0: tensor([57, 43, 64, 63, 64, 62, 64, 68, 59, 47, 47, 68, 58, 42, 52, 68, 53, 71, 45, 50, 63, 65, 44, 53, 59, 71, 50, 68])
1: tensor([43, 38, 60, 55, 59, 53, 54, 54, 46, 43, 50, 59, 50, 39, 46, 59, 44, 63, 51, 40, 60, 50, 47, 47, 50, 62, 42, 61])
2: tensor([50, 50, 52, 60, 48, 49, 57, 65, 61, 58, 47, 51, 52, 64, 61, 43, 54, 50, 48, 61, 36, 51, 45, 41, 61, 35, 49, 46])
3: tensor([75, 49, 45, 39, 57, 68, 61, 61, 63, 61, 71, 65, 45, 46, 68, 62, 68, 42, 35, 63, 65, 63, 41, 51, 64, 56, 45, 43])
4: tensor([42, 41, 48, 42, 45, 43, 41, 46, 25, 32, 42, 45, 43, 44, 32, 41, 42, 48, 46, 29, 39, 41, 42, 39, 39, 44, 40, 41])
5: tensor([71, 52, 46, 45, 50, 63, 61, 45, 60, 63, 61, 57, 47, 56, 61, 58, 65, 54, 43, 62, 57, 56, 51, 45, 61, 61, 54, 57])
6: tensor([60, 56, 41, 41, 42, 56, 42, 45, 47, 47, 56, 44, 42, 50, 50, 50, 47, 39, 48, 49, 53, 44, 48, 52, 45, 39, 52, 50])
7: tensor([48, 50, 29, 40, 25, 45, 25, 41, 42, 51, 52, 39, 39, 41, 43, 39, 46, 36, 41, 42, 40, 32, 47, 49, 37, 41, 47, 48])
8: tensor([46, 65, 55, 49, 52, 57, 56, 50, 54, 51, 58, 44, 57, 52, 49, 56, 52, 50, 60, 39, 61, 55, 54, 68, 48, 54, 60, 51])
9: tensor([45, 55, 50, 56, 37, 52, 48, 47, 50, 49, 51, 41, 51, 56, 42, 53, 54, 46, 58, 51, 49, 42, 58, 52, 50, 45, 59, 45])
10: tensor([54, 58, 48, 46, 39, 47, 47, 43, 47, 55, 57, 36, 53, 58, 47, 52, 49, 51, 56, 48, 49, 47, 52, 58, 38, 46, 61, 40])
11: tensor([53, 46, 47, 35, 39, 39, 40, 33, 37, 39, 50, 50, 33, 43, 39, 46, 43, 33, 40, 42, 44, 39, 43, 43, 47, 32, 44, 36])
12: tensor([49, 51, 52, 52, 48, 43, 44, 49, 51, 45, 44, 48, 54, 55, 46, 58, 52, 47, 57, 44, 51, 52, 53, 50, 48, 47, 56, 47])
13: tensor([39, 39, 39, 32, 71, 71, 68, 52, 71, 71, 75, 71, 45, 32, 71, 36, 58, 29, 29, 71, 71, 71, 32, 36, 71, 51, 32, 29])
14: tensor([37, 42, 49, 46, 49, 25, 35, 39, 36, 33, 35, 29, 39, 39, 36, 38, 33, 38, 47, 32, 41, 37, 48, 43, 29, 44, 41, 39])
15: tensor([40, 45, 38, 43, 47, 38, 36, 36, 43, 39, 42, 32, 43, 49, 33, 43, 42, 41, 52, 46, 47, 29, 50, 47, 25, 42, 48, 49])
16: tensor([52, 52, 61, 61, 35, 54, 60, 63, 50, 54, 45, 46, 48, 67, 67, 44, 67, 58, 58, 64, 33, 56, 46, 37, 62, 43, 53, 44])
17: tensor([45, 39, 43, 39, 43, 40, 38, 44, 32, 35, 39, 43, 36, 33, 25, 42, 44, 43, 39, 36, 43, 38, 35, 40, 45, 37, 38, 38])
18: tensor([44, 48, 62, 51, 58, 42, 52, 54, 48, 44, 46, 42, 63, 47, 39, 51, 45, 55, 51, 37, 58, 53, 53, 50, 44, 59, 51, 58])
19: tensor([52, 55, 44, 48, 38, 52, 42, 55, 54, 48, 52, 47, 58, 59, 56, 54, 49, 49, 52, 53, 46, 44, 51, 54, 54, 38, 57, 47])
20: tensor([58, 71, 53, 49, 49, 55, 55, 56, 57, 60, 61, 47, 60, 58, 48, 57, 55, 56, 59, 52, 57, 54, 57, 61, 52, 54, 54, 53])
21: tensor([35, 33, 57, 53, 57, 44, 53, 50, 29, 29, 33, 52, 38, 35, 38, 52, 25, 57, 39, 25, 46, 42, 39, 44, 35, 48, 37, 55])
22: tensor([32, 51, 61, 43, 43, 32, 67, 61, 68, 68, 29, 62, 48, 68, 59, 29, 57, 57, 37, 67, 25, 64, 36, 29, 65, 25, 33, 35])
23: tensor([36, 25, 58, 56, 61, 48, 55, 58, 33, 25, 32, 60, 44, 40, 50, 64, 29, 61, 42, 41, 58, 53, 37, 42, 52, 65, 36, 62])
24: tensor([68, 57, 63, 62, 55, 61, 58, 71, 65, 53, 62, 54, 68, 71, 63, 67, 64, 62, 71, 59, 50, 57, 56, 57, 63, 57, 64, 59])
25: tensor([50, 47, 37, 38, 41, 50, 39, 32, 35, 50, 46, 46, 37, 43, 37, 47, 40, 35, 36, 47, 48, 43, 40, 38, 39, 40, 43, 39])

tensor([64, 46, 33, 33, 42, 51, 43, 38, 40, 52, 60, 55, 35, 42, 51, 53, 46, 37, 38, 38, 44, 47, 46, 46, 47, 51, 47, 50]) 6 25 11
tensor([65, 63, 47, 48, 45, 59, 58, 57, 52, 64, 65, 53, 44, 60, 65, 65, 56, 47, 44, 58, 42, 58, 55, 50, 60, 48, 58, 46]) 5 20 19
tensor([58, 58, 46, 59, 54, 53, 48, 60, 62, 65, 58, 51, 64, 65, 54, 46, 53, 53, 65, 60, 47, 49, 68, 64, 51, 50, 62, 60]) 20 19 24
tensor([67, 75, 44, 58, 46, 57, 50, 59, 56, 67, 68, 50, 57, 62, 58, 61, 62, 52, 56, 61, 54, 52, 75, 67, 56, 55, 67, 61]) 20 24 8
tensor([25, 29, 35, 25, 75, 75, 75, 29, 75, 75, 53, 75, 25, 25, 75, 25, 71, 25, 25, 75, 75, 75, 25, 25, 75, 75, 25, 25]) 13 3 5
tensor([57, 61, 56, 58, 56, 50, 50, 49, 55, 59, 63, 49, 61, 57, 50, 57, 61, 54, 53, 56, 59, 58, 56, 59, 42, 53, 56, 55]) 20 8 12
tensor([56, 43, 40, 37, 55, 58, 46, 58, 49, 52, 49, 58, 46, 36, 48, 45, 47, 58, 43, 48, 50, 49, 42, 42, 58, 55, 39, 54]) 1 6 12
tensor([33, 32, 25, 29, 63, 65, 56, 37, 64, 46, 43, 63, 29, 29, 57, 32, 39, 32, 32, 65, 45, 50, 29, 33, 67, 33, 29, 32]) 13 25 11
tensor([47, 48, 32, 44, 40, 41, 33, 42, 44, 54, 45, 42, 41, 45, 55, 37, 37, 44, 42, 50, 35, 25, 49, 39, 51, 42, 45, 50]) 7 25 11
tensor([61, 42, 57, 50, 61, 67, 62, 67, 58, 45, 50, 61, 59, 37, 51, 56, 57, 65, 45, 55, 64, 60, 39, 54, 57, 64, 39, 67]) 0 1 5
tensor([50, 60, 50, 57, 52, 45, 45, 43, 50, 49, 56, 33, 54, 61, 35, 40, 48, 43, 63, 46, 56, 46, 65, 75, 36, 49, 65, 52]) 10 8 9
